(in the rows, 128 means zero)
The same turns and mirrors carry the whole set onto itself, and each row onto the other rows of its family. Which rows share a family with each named row? Give them in list order.
These 40 rows form 5 families of 8 rows each.
Zez: [143 166 118 125 118 126 136 108 149 147]
neke: [146 162 112 123 119 128 146 113 152 142]
Bap: [145 144 138 154 130  86 122 121 123 129]
lifen: [123 131 103 144 130 133 106  98 148 166]
vinob: [138 115 150 118  98 107 137 114 104 126]
gar: [126 131  82 133 168 134 117 132 133 150]
Bogit: [154 142 143 150 142  93 116 116 121 120]
Viz: [147 121 124 111 139 118 139 148  88 107]
malu: [116 104  91 103 126 160 137 114 120 133]
nad: [147 117 152 127  99 109 131 109 108 118]
Modok: [129 146  92 134 167 143 112 133 130 149]
Matop: [151 127 124 118 129 124 142 150  90 104]
tum: [123  84 117 139 151 135 105 130  97 128]
feb: [137 132  75 131 164 140 112 133 127 143]
sarer: [147 167 130 114 123 126 139 109 141 142]
Mana: [133 172 114 123 110 128 144 115 136 137]
Dinad: [132  83 114 133 143 131 109 133  90 119]
Puni: [120 103  94  96 135 156 132 125 115 147]
rigib: [123 132 119 142 127 127 101  93 143 167]
vanel: [126  84 102 137 144 122 105 116  96 116]
Vopep: [111 128 105 153 117 127 111  95 143 156]
Bir: [143 151 125 157 128  91 112 118 112 119]
rak: [115 109 105 103 132 168 127 122 117 150]
vofu: [122 139  78 142 162 139 122 131 133 132]
Tukef: [132  85 111 138 135 125 103 131  87 125]
pom: [127 120 100 143 125 129 108  93 148 164]
nipu: [140 106 155 119 106 117 133 105 108 120]
pem: [141 115 147 130  90 114 137 111 111 124]
bomi: [154 151 136 153 129  94 120 116 128 125]
meril: [128 132  81 131 162 149 114 133 131 148]
Litiv: [145 119 130 111 146 133 142 146  95 103]
vov: [139 167 121 123 123 118 146 117 147 146]
Fiv: [126  81 112 128 143 123 107 129  91 130]
Filen: [152 144 130 163 130  93 121 120 131 125]
duvub: [148 128 111 107 137 122 139 136  90  96]
tages: [121  98  96 106 133 164 126 125 111 142]
muv: [118 126 108 140 126 124 115  97 150 168]
tipuv: [127 103  93  99 124 160 127 124 108 143]
nofav: [151 118 130 113 131 124 140 142  91 100]
dazo: [136 117 138 118  92 111 127 100 100 119]

Which other rows belong to the same family as Vopep? malu, Mana, vanel, Bir, vofu, duvub, dazo
Which other rows belong to the same family as tum? Bogit, Modok, sarer, rigib, rak, nipu, Litiv
Which other rows belong to the same family as neke? Matop, feb, Tukef, pom, pem, Filen, tipuv
Which other rows belong to the same family as nofav? Zez, lifen, nad, Dinad, bomi, meril, tages

The same turns and mirrors carry the whole set onto itself, and each row onto the other rows of its family. Which rows share a family with each named row? Give them in list order.
These 18 rows form 6 families of 3 rows each.
rok: [135 157 115 118 119  80 107 120 104 124 119 124  91 145 155 167  90 110
  93]
Tis: [145 147 146 129 115  85 109 125 128 132 108  94  95 140 155 160  50 114
  82]
digiv: [169 161 168 142 147 120 106 132  89 155 102  97 124 137 164 125  70 132
 159]
vobe: [141 159 120 114 146  87  93 115 136 106 113 103  95 146 151 170  71 115
  84]
koten: [145 105 160 169 123  87  74 141 132 144  99 105  88 157 147 164  93 165
 143]
mevom: [137 157 109 100 119 103  98 123 153 125  96 111 106 141 152 160  75 125
  98]
lazer: [150 122 152 146 156 107  82 127 128 111 118  97  80 141 146 156 115 201
 142]
keto: [119 121 153 117 128 108 119 121 126 118 116  83 131 132 138 179  68 135
  92]
sek: [149 182 135 128 184 127  96 138  92 153 117 116 129 131 161 133  82 155
 125]
mipal: [141 151 117  92 131  95 114 109 138 129 105 112 100 140 151 190  84 146
  93]
Daz: [160 166 145 125 169 122 105 127  76 129 100 114 121 130 178 135  66 158
 157]
notiz: [147 170 139 125 152 115  89 151  72 140 135 107 101 127 173 125  77 141
 159]
Tuve: [153 141 165 136 160 123 116 138  87 142 110  94 160 121 150 154  93 132
 128]
vige: [134 114 139 140 111 107  81 130 121 113 123 121  76 160 137 148 109 170
 158]
gomer: [143 102 141 149 139 117  71 135 141 130 109 124  88 155 164 158 117 178
 140]
Mes: [129 105 171 153 148 103  84 156 117 129 117  79 122 140 147 183 103 169
 137]
soton: [140 114 141 148 133  98  79 131 132 120 101  95  73 131 177 155 108 191
 149]
sini: [153 189 138 149 172 112  98 138  86 130  93 108 124 139 167 123  89 148
 138]

Which other rows belong to the same family as notiz? rok, vige
Which other rows belong to the same family as sek? lazer, mipal
Which other rows belong to the same family as Tis? digiv, koten
Which other rows belong to the same family as gomer? vobe, Daz
Which other rows belong to the same family as Tuve? keto, Mes

The same turns and mirrors carry the whole set onto itself, and each row onto the other rows of its family. Which rows share a family with each named row? Give them in list order.
These 30 rows form 5 families of 6 rows each.
koti: [101 109 125 116 114 148 122 151  99 140 165 154 101  92 157]
tutag: [ 96 101 105 108 160 104 141 122 111 119 128 108 114 108 155]
Sisi: [146 134 148 136 137 158 108 118 129 127 159 173 130 116 154]
Bulu: [154 127 159 116 147 137 107 124 129 117  90 137 122 120 143]
pabol: [140 115 160 152 122 132 115 102 119 138 160 158 146 142 149]
Pima: [ 95  82 118 140 154 104 117  99 113 120 136 120 124 132 153]
tubi: [111 124 156 110 100 146 148 136  95 143 141 119  98  92 124]
Vit: [109 104 129 156 127 126 126  99 121  79 138 126 131  94 105]
rapa: [108  89 142 135 132 106 142 117 132  86 157  99 126 110 118]
koli: [ 93 106 115 130 153 122 126 104 138 108 111  98 112 115 125]
duv: [ 92 102 125 118 102 144 128 120 108 145 159 135  96  88 168]
zuzu: [121 110 149 108 113 127 148 136  84 127 163 111  93  87 133]
ronof: [157 133 156 138 127 146 105 126 101 110 102 141 132 116 130]
lazig: [ 81 102 105 116 127 124 141 143 114 123 150 141 119  84 151]
Ter: [149 127 161 105 106 138 141 128  89 125 151 136  87 118 145]
gil: [101 120 108 132 118 143 119 141  85 134 128 139 112  76 136]
gov: [135 116 144 144 118 116 136 107 154  82 150 124 134 127 115]
Fus: [100 127 117 118 117 144 126 140 118 153 143 151 115  74 144]
Narul: [154 132 152 129 123 143 104 116 132 143 114 129 128 134 171]
doz: [123 105 145 104  93 131 139 118  98 128 159 101  84 119 139]
dumu: [122 102 145 123 105 118 129 125  74 149 151 116  90 126 148]
mapin: [103  89 123 113 161 119 117 102 132 109 119 111 128 133 161]
bot: [117 106 113 133 170 109 117 108 135 101 128 100 124 119 138]
dagaf: [158 130 146 132 142 138  96 133 134 120 118 133 127 145 151]
gepe: [112 104 142 133 119 120 138  97 142  86 148 114 105  94 103]
lut: [135 130 131 145 138 134 126  95 153 112 163 158 144 128 142]
vofor: [127 132 158 137 136 166 113 107 144 124 129 170 136 120 140]
kidit: [153 132 147 110 122 141 111 147 109 123 110 144  99 129 158]
zitas: [110  87 154 134 127 112 140  89 142  92 141  99 130 114 139]
fefos: [132 125 148 128 115 154 121 110 138 142 165 159 152 127 157]

Which other rows belong to the same family as zitas? tubi, koli, duv, Narul, vofor
Which other rows belong to the same family as dagaf? koti, Sisi, rapa, zuzu, bot
Which other rows belong to the same family as lazig? tutag, Ter, gov, lut, kidit
Which other rows belong to the same family as Bulu? Fus, doz, mapin, gepe, fefos

